In the rows, 128 means zero.
runs of hidden systems:
path 1, V (10 x 20):
[[106  99  49 152 140 132 151 136 137 110 158 179 131 171 140  87 141 127
  160 123]
 [165 104 167 142 146 142 170 151 129 164 123  90 197 109  74 130 141 145
  158 118]
 [105 194 132 136 122 160 104 134  81  99 149 148 127  80 137 176 158  86
  128 144]
 [136  76 108 178 122 106  93 107  99 132 178 101 107 175 157 127 131 153
  134 166]
 [130 156 188  99 155 144 152  89 110 125 122  94 127 134  79  83  79 158
  101 132]
 [ 97 127  43 107 143 159 137  99 123 109 117 150 137 102 163 163  97  97
  102 122]
 [188  80 120 134  90  78 107 149 154 158 129  64 142 110 139 123 125 111
  110 135]
 [117 217 190 126 121 114 103 134 150 113  92 131  91 110 149 125 115 145
  122  97]
 [102  75  93 103 140 106 121 111 148 136 128 191  75 174 152 156 136 135
  143 112]
 [158 103 143 113 121 107 186 175 154 143 120 133 149 129  82  53 123 118
  134 134]]
path 2, R (10 x 20):
[[137 129 155  92 116 176  74  71  97 100 132 129  93 169 134 123 156 129
  100 160]
 [165 123  73 122 139 149 132  82 144 100 143 129 125 176 144  53 101 143
  124 111]
 [206 135 114 107 171 150 153 107 164 140 104 122 171 102 125 136 121 125
  154  76]
 [181 178 145 131 135  91 117 149 140 117 144 137 100  64 149 143 159  67
  143 117]
 [124 131 171 194 152  53 115 147 139 139 140 126  87 135 166 120 140 151
  158 137]
 [ 67  90 170 110 175  81 161 113 143 154 119 129 116 128  76 110 135 151
  124 146]
 [ 63  85  55 115 116 105 166 163 132 136 137 146 145 101 104 127 115  90
  105 144]
 [109 111 116 156  66 149 120 186 112 155 117  91 185 117 125 175 114 140
  121 124]
 [ 86 175 175 109  79 177  80 125  87 110 121 125 110 140 116 162 135 140
  104 136]
 [128 108 101 113 110 164  99  94 106 100 148 161  86 205 157 117 114 148
  122 139]]
path 3, N (10 x 20):
[[ 89 187 134  88 123 177 138 132 101 106 104 178 113 110 136 173  89 118
  114 110]
 [164  69  96 136  87 125  99 154 141 123 110 149 113 160 194 129 149 103
  119 154]
 [163 156 201 134 136 139 132 127 152 127  93  92 157 134 103  63 145 158
  131 129]
 [ 84 162  84 120 173 149 124  82 141 103 135 176 127 121 120 145 165 127
  164  86]
 [187  88  93 125  89  85 138 175 141 149 184 132 110 134 112 120 126 101
  155 111]
 [141 179 191 172 157 147 157 158  80 133 127 113 159  94 126 143 102 136
  143 148]
 [ 81  81 112 129 163 126  98  80 105 123 135 149 107 133 146 175 187 118
  123 171]
 [127 102 118 132 106  82 135 123 136 138 166  75 118 144  89  48 104 134
  100 143]
 [ 89 161 114 128 149 167 157 108 118 138 101 111 171 107 118 169  65 166
  126  87]
 [135 103 100  74  78 131  93 134 127 125 122 148  89 117 152 189 138  76
   98 130]]
path 4, V (10 x 20):
[[ 72 108 189 117 141  86 138 138 128 171 112 119 122 106  84 186 138 154
  136 129]
 [ 49 135 104 122  85 124 133 175 100 108 151 167  99 134 113 110 116 100
  101 163]
 [ 99  74 126 164 109 156 134 148 129 144  92 105 182 175 142 114 115 185
  122 151]
 [115 141 159  65  88 191 105 116 120 120  97 114 150 121  82 136 160 116
   97 130]
 [158 143  55 140  77 175  85 127 121  93 156 140 128 162 167 116 134 115
  133 110]
 [227 112 173 122 135 142 120 104 134 149 126 101 137 160 126 131 122 162
  153 103]
 [167 190 134  93 171 151 140  98 118  93 136 176  88  98 138 128 130  84
  135 120]
 [164  89  70 173 181  80 144 108 148 136 155 129 127 121 170 119 141 111
  155 137]
 [127 154 188 138 170  70 150 128 138 152 134  88 129  78  82 116 128 129
  138 120]
 [ 38 158  94 148 142  97 133 139 109 119 147 163  98  97 144 174 112 113
  130 124]]
path 5, B (10 x 20):
[[ 92  46 143 125 124  74 125 132 142 173 100 117 114 139 135 177 120 153
  114 145]
 [ 64 139 155  81  84 128 142 160 136 128  95 127 124 115  84  95 114 115
   79 143]
 [ 87 105  71 124  84 172 112 149 144 120  81 163 151 156 169 159 128 137
  120 114]
 [177 105 165  90  66 165 106 157 139 140 120 118 154 151  85 129 175 129
  135 114]
 [141 200 124 132 109 188 114 136 122  79 132 175 120 155 146  88 142 131
  148 109]
 [202  83 113 137 169 150 136 100 136 135 143 148 143 169 141 133 155 148
  180 108]
 [175 175 142 134 165 121 159 124 117 107 172 106 144  92  82  67 137 105
  145 129]
 [115 149  79 189 191 109 130  99 113 118 160 128 129  99 175 158 122 129
  158 129]
 [138  84 159 134 149  62 130 115 108 166 171  82 109 107  89 153 125 125
  126 149]
 [ 50 170 135 139 133  98 142 137 101 114 132 121  93 103 139 112  64 128
   87 155]]
path 6, B (10 x 20):
[[115 167 149 136 169 185 136  91  86  92 100 135 135 118 166 119 105 124
   97 177]
 [155  66  87 114 143 120  91  57 150 130 125  85 128 137 153 129 153 119
  102 144]
 [142 186 143 115 102  93 108 123 161 129 133  71 119 102 100  96  94 137
  115  72]
 [129 157 120 109 142 122 133 130 134 135 108 177  91 108 173 208  92 121
  149  85]
 [179  80 164 112 117  85 147 180 139 147 120 151 100 118 137 119 149  85
  123 172]
 [ 68 157 151 170 144 118 137 151 156 107  77 138 148 123 148  70 158 145
  126 149]
 [ 73  79  83 111 144 129 120 101 157 145 126 145 149 144  89 160 181 147
  157  98]
 [129 137  98 120  62 127 137 189 110 131 186 124 136 131  70 103 113 108
  138 103]
 [126 155 146 175 123 188 133 155  76 121 125 151 152 149 164 175  98 159
  150 138]
 [164  81 164 104 150 163 116  86  89 122 142 127 118 154 110 127 173 117
  116 188]]
path 7, Y (10 x 20):
[[144  90 111 117 135 138 156 116 160 147 124 140 144 188 103  89 108 183
  159  83]
 [175 148 129  74 133 177 159 139 123 124 127 167 154  98  86 145 144  89
  146 104]
 [178 141  97 185 118 150 108 150 112 104 140 129 147 112 198 135 158  94
  146 151]
 [142 130 196 177 169 104  99  95 118 137 149  89 121 145 125 121 162 174
  156 138]
 [ 82 157 104 103 183 102 144  73 120 107 168 153  86 111  95 112 121 115
  128 119]
 [138  74  63 135 140  99 177 149 126 155 146 115 147 103 134 142  70 106
  118 134]
 [123 157 188 128 102 137 127 163 104 145  99  75 161  76 112 158 108 120
   95 151]
 [ 63 153 120 134  96 130  66 108 124 103 107 133  89 139 182 155 135 135
   93 137]
 [130  72 137 102 100  90 124 124 161 148 129 128  86 196 114  89 105 169
  121 117]
 [129 157 135  69 131 169 182 144 151 123  89 167 154 126  85  97 100 123
  128  94]]
path 8, N (10 x 20):
[[ 86 159 190 108 106 136 121 126  87 121 158 105 106 140  59 100 113 149
  107 145]
 [ 87 104  56 134 136 173 136 101  97 109 138 156 133 171 158 143  83 148
  122 132]
 [201  80 130  74  92 149 127 124 137 146 110  88 147 133 113 126 107 105
   88 135]
 [132 219 134 139 130 168 100 103 122  85 104 104 139  94 161 112 123 114
  109 122]
 [160 105 110 129 132 105  78  87 166 135 125 140  92 163 176 162 158 147
  158  88]
 [179 157 180 100 143  83 165 148 146 131 133 146  82 125 101  72  99 120
  138 111]
 [105 136  97 165 194 131 177 139 133 124 100 176 154  95 169 153 123 116
  156 130]
 [129  68 139 122 113  77 119 155 152 158 129 108 134  98  99 145 197  90
  129 151]
 [ 60 183 153 179 117 108 128 159 108 117 152 104 132 120  95  88 122 155
  133 134]
 [ 74  73 103 120 125 149 129 114 108 150 138 156 131 175 112 192 114 170
  145 117]]
path 9, R (10 x 20):
[[ 79  92  90  98  88  96  87 121 164 151 106 110 124 112 124 184 152 121
  111  98]
 [125 138 140 102  38 116 118 185 134 140 130 135  99 154 108 125  82 140
  119  93]
 [ 99 138 161 114 119 178 141 154 124 120  61 190 128 165 161 148 118 158
  131 129]
 [155  79 129  98 109 171 110 126 125 110 119 161 133 161 125 106 200  97
  127 167]
 [139 160  98 167 118 163 130 139 139  98 151 119 172 149 110  46 161 141
  154 113]
 [140 161 118 143 178 158 132  95 121 125 152 140 157 114  98 170 160 147
  189  74]
 [174 150 138 132 151 107 145 135  78 121 209 147  88 104 112 144 119  85
  146 142]
 [131 129 145 196 188 106 156 120  93 128 133 109 131 116 174 116  86 145
  125 179]
 [102  88 140 116 173  96 122  69 132 147 114  71 139  92 111 146 141 124
   89 163]
 [ 95 128  66 115  90  78 116 126 150 129 151  87 108 103 123 114  82 106
   83 108]]
path 10, Y (10 x 20):
[[ 51 181 137 137  94 141  73 131 146 106  99 127 122 133 134 136 164 154
  127  99]
 [121  73 106 109  94 108 110 131 144 140 155 169  86 199 115 136 136 158
  153 102]
 [160 132 154 103 127 164 192 171 115 123 133 170 143 148  80  76 111 124
  144 132]
 [141 126 102 139 153 205 136 115 113 108  95 148 187 113 159 155 166 109
  134 151]
 [174 113 128 158 111 115  70 105 128 124 171  73 132 134 126 115 197 117
  137 143]
 [124 191 127 154 161 116 132  93 116 113 180 116 107 142 105 100  95 167
  159  85]
 [144  98 108  98 181 118 167  97 103 148 149 157 104 110 131 190  81 110
  131 129]
 [156 124 139 132 125 103 155 162 111 128 120  97 134  75 149 101 108  72
   83 189]
 [ 69 153 140 169 136 125  99 107 144 125  73  76 154 108 169 136 122 164
  101 131]
 [ 90 109 128  82  94  81  84 102 157 143 133 120  75 140 100 154 140 138
  112  90]]
path 11, S (10 x 20):
[[133 151 102  83 106 174 123 102 146 104 109 158 105 179 140  91  86 150
  114  88]
 [213  93 107  92 135 151 150 128 172 142  90 149 148 138 153 137 125 118
  147  88]
 [198 184 150 140 118 130 116 158 153 109 113 133 135  94 159 112 165  88
  148 112]
 [118 167 146 184 162  96  98 128 144 125 134 150 111 120 162 159 175 150
  184  96]
 [124 116 160 134 176  64 152 125 124 141 179 147  86 119  81 113 155 122
  164 130]
 [ 74 140  99 158 170 126 189 151  91 118 158 148 147  96 104 109 106 107
  130 160]
 [ 84  74 119 152 131 133 139 138  97 155 125  87 181  97 112 175 132 124
  108 172]
 [ 86 130 144 116  69 138  80 123  94 121 145  77 116 132 104 122 125 127
   69 164]
 [ 97 113 105 105  96 164 109  96 116 118 123 127 109 197 137 126  74 178
  104 118]
 [195  84 131  57 115 160 147 106 148 137  94 130 127 159 119 114  94 123
  101 120]]
path 12, S (10 x 20):
[[146 190 124 149 105 113  70 120 155 105 153 119 103 133 138 111 172 133
  161  73]
 [154 140 144 135 165  99 150 123 131 144 167 166  90 152 112 145 111 165
  192  75]
 [160 129 144 123 185 116 192 145 104 126 147 169 119  89 117 123 127  79
  142 165]
 [ 89 127 105 198 163 117 138 142 110 121 123 105 170  86 161 132 154 109
  123 182]
 [ 65 116 152 147 119  91  91 105 124 147 142  56 139 115  86 140 150 155
  108 139]
 [ 67 134 105  86  94 123 124 115 100 122 172 131  83 152  83 127  79 132
   98 119]
 [141  74 103 100 105 163 168 150 110 143 115 149 136 168 139 140  52 137
  105 143]
 [170 117 160  99 102 176 120 136 141 120  56 116 161 118 158 116 136 108
   85 161]
 [126 156 107 136 104 143  63 101 175 105  93 115 127 145 174 115 178 144
  130  99]
 [168 135 133 117 124  97 117 117 172 144 152 133  99 159  99 111 133 161
  178  54]]

runs to name:
path 13 (2 x 20):
[[ 89  91 182 106 127 110 112 120 103 143 144 105 116 123  67 135 175 119
  105 179]
 [ 47 142  77 157 121 134 132 115 103 104 165 109 137 150 114  83  91 151
  110 141]]
	N
path 14 (2 x 20):
[[ 91 152 175  87 104 150 132 133 134 127  99 100 164 104  51 105 149 133
  104 124]
 [ 74 145  50 135 101 142  99 132 118 102 148 176 109 139 157 160 136 110
  144 109]]
	R
path 15 (2 x 20):
[[ 95 153 141 170 118 135 115 138 142 146  90  88 168 136 143 155  95 196
  140  84]
 [114 121 161  60 100 119  94 118 118 132 138 166  63 140  99 184 155 112
  123 118]]
	Y
path 16 (2 x 20):
[[ 99 140 161 142 180 112 177 145 102 156 142 131 144  79  88 186 113 131
  154 125]
 [ 69  89 105 138 116  96 119 144  89 128 160 132 104 111 134 165 140  88
  105 186]]
	N
path 17 (2 x 20):
[[115 110 186 123 169 156 127  93  96 143 131 150 127 155  99 178 161 167
  161 132]
 [128 117  84 103 125 133 148 116 106  97 182 145 103 143  99  53 114  93
  105 160]]
	B
path 18 (2 x 20):
[[123 180 146 139 104 137 153 162 136 141  96  84 171  98 120 123  61 151
  111  94]
 [102 138 147 101 125 137  83 106 124 124  92 157  92 112 170 212 153 113
  119 128]]
	R
path 19 (2 x 20):
[[151 113 126 121 104 121  85 120 160 119 130  92 145 115 113  87 217  91
  119 144]
 [103 194 106 166 107 137 106 129 128 113 168 118 138 147 111 109 120 170
  165  68]]
	S
path 20 (2 x 20):
[[101 156 101  97 180 174 144  69 122  93 145 161 135 128  91  95 157 118
  133 122]
 [183  78  45 143 134 128 142 122 129 140 169 105 163 117 136 141 121 101
  141 122]]
	Y
path 21 (2 x 20):
[[138 133 129 116 133 184 117 124  79 114 149 140 157  96 106 170 187  80
  132 159]
 [142 130  92 198 119 130  86 118  90 104 183  87 128 148 166  96 140 130
  130 164]]
	Y
path 22 (2 x 20):
[[143 123 110 105 109 173 153 153 104 100 118 198 100 165 168 109 100 102
  116 161]
 [174  80 133 142 156 151 142 112 161 129  79 111 180 141 150  85 175 134
  131 156]]
	V
path 23 (2 x 20):
[[139 117 173 108  53 121  79 139 130 138 128  69 121 157  91 103 133 146
   99 128]
 [106 184 132  96 116 180 118 108 128  97  96 170 108 157 151 130  86 157
  120  89]]
	B
path 24 (2 x 20):
[[135 119 132 205 157 125 150 154 129 125 139 126 172 150 136  70 160 157
  170 147]
 [ 93 130 136 124 178 151 128  82 106 132 158 122 154 111  68 164 181 137
  153 125]]
	Y
path 25 (2 x 20):
[[ 88 115 100 160 138 166 133 143  94 120 145 126 189  97 107 148 185  99
  133 172]
 [114 101 118 150  82 127  74 122 101 134 186  73 139 151  89 130 162 142
  126 141]]
	N
